The same turns and mirrors carry the whole set onto itself and the rows of a family onto each other. Which other rows belong to the same family as each row named below? List them in the order they appear above.
These 25 rows form 5 families of 5 rows each.
z_202: [ 29   8   1 -18  21  -5  24 -21  20]
z_54: [-11 -14  -6  22  10 -17  25  10  11]
z_77: [-24 -12  -1  15  14 -31  -5  12   6]
z_608: [-31   1   7  -4   4  29 -15  34  20]
z_172: [ -3  13   7 -23 -12  27 -32  17 -21]
z_53: [ 23  12  -7  -7 -13  43 -37  32  -3]
z_704: [ 50  17 -16  -4 -10   0 -37  -6 -11]
z_87: [ 40  -3  -5   4  -3 -27  16 -20  16]
z_22: [-29  28 -13  18  -2  11   2  26  -8]
z_448: [-14   0 -31  18 -11  30 -20  41  20]
z_797: [ 29  -2   8   5  -5  -3   4 -27  49]
z_263: [-22 -38 -14  15  -1  -2   6   9  28]
z_381: [  5  16  -7 -13 -32  51 -12  13   1]
z_93: [ 16  11   0  -7 -32  29 -50  18  20]
z_390: [ 19 -18  -9 -18  20 -24  16 -17  23]
z_345: [-10 -36  -1  21 -10 -14   6 -13   9]
z_365: [ 60  18  -2 -20 -16  13 -14  -8  13]
z_853: [ 45  11 -19 -32 -10 -11 -17 -12  -4]
z_411: [-10   3 -13  41 -16 -20   7  -5  27]
z_78: [ 11   9   4  -9 -13 -34  18 -23  17]
z_25: [ 46  38  -8 -12  -9  -5 -17  -4  32]
z_825: [ 42   4  13 -23  11  12 -42  -8  17]
z_603: [ 20  29 -26 -21 -28  33 -18  22   1]
z_103: [-24 -12  -5  17  -6  27  -6  37  -4]
z_953: [-14   2 -16  32  21  23 -12  34  18]

The rest of the family of z_77: z_608, z_93, z_78, z_25
The rest of the family of z_103: z_54, z_53, z_87, z_365
The rest of the family of z_202: z_704, z_381, z_345, z_953
The rest of the family of z_411: z_172, z_22, z_797, z_825

The same turns and mirrors carry the whole set onto itself and the rows of a family onto each other. Which other rows belong to the same family as each row named below? List them in the order they appear above.
These 39 rows form 13 families of 3 rows each.
z_288: [-30 -37 -18  22 -13  19 -14 -52]
z_930: [-17  22 -32  11   6  13 -35 -19]
z_311: [-22  23 -13  15   2  10 -41   4]
z_776: [-15   5 -25  -7   9  24 -52 -13]
z_589: [ -3  19 -29  13 -17  32 -34 -20]
z_964: [-43 -52  16  14 -10  20   4 -24]
z_208: [-15 -34  17  -1 -30   7 -13  29]
z_508: [ -7 -50 -18  17   7  12   2 -44]
z_353: [-31 -58 -20  17   6   2   0 -30]
z_35: [-17 -47 -15  19   7  39   3 -42]
z_730: [-30 -30  25  -2 -20   2  -2  24]
z_212: [-13 -41  -3  -1 -42   6  13  18]
z_541: [-20  31 -17  -3 -10  23 -24  -3]
z_644: [-31 -32 -20  16   9  19   1 -52]
z_356: [-18 -59 -25  -6  13  17 -11 -27]
z_548: [-24 -32  16  -4 -15  22  -2  34]
z_807: [ -9  21 -15  10   9  25  -7 -42]
z_260: [-27 -40 -20  25 -14  16  -7 -53]
z_401: [-13  25 -26   2   6  41 -25  -5]
z_211: [-10  23 -13   7  -8  45 -35  -8]
z_96: [ -9  27 -30   8   1  20 -28 -14]
z_2: [-21 -46  -4  16  19  26   4 -38]
z_554: [ -6  29 -19   9 -24  17 -29 -14]
z_847: [-39 -43 -39  23  10  20  -8 -30]
z_191: [-10 -55 -11  25 -10  19  -2 -40]
z_233: [-10 -35  -1   5 -10  -5  13  31]
z_840: [-12  21 -37   1 -12  31 -37  -9]
z_621: [-25   0  -8 -12 -31  27   4  30]
z_405: [-29  25 -32  -5  -8  33 -28  -3]
z_875: [ -2  28 -11   3 -24  13 -29  -9]
z_463: [-23 -28   3  -5 -29   8  -2  38]
z_783: [-13 -37   0   0 -46   3   9  20]
z_506: [-25 -39  15  -5 -25   6  13  21]
z_504: [-17 -20  -3  -2 -22  -3  -5  38]
z_907: [ -6 -34  18   0 -24  24   4  29]
z_152: [-19 -34 -17  11  15  11  13 -45]
z_160: [ -1 -30   5 -19  -7   3 -18  30]
z_782: [-28 -53 -10  23   8  11  -4 -40]
z_128: [ -7 -28   7   3 -42  13 -11  31]

The rest of the family of z_353: z_930, z_504
The rest of the family of z_288: z_212, z_875
The rest of the family of z_152: z_730, z_405
The rest of the family of z_621: z_964, z_807
The rest of the family of z_311: z_847, z_233
The rest of the family of z_128: z_589, z_191
The rest of the family of z_463: z_96, z_782
The rest of the family of z_548: z_401, z_2
The rest of the family of z_541: z_644, z_506

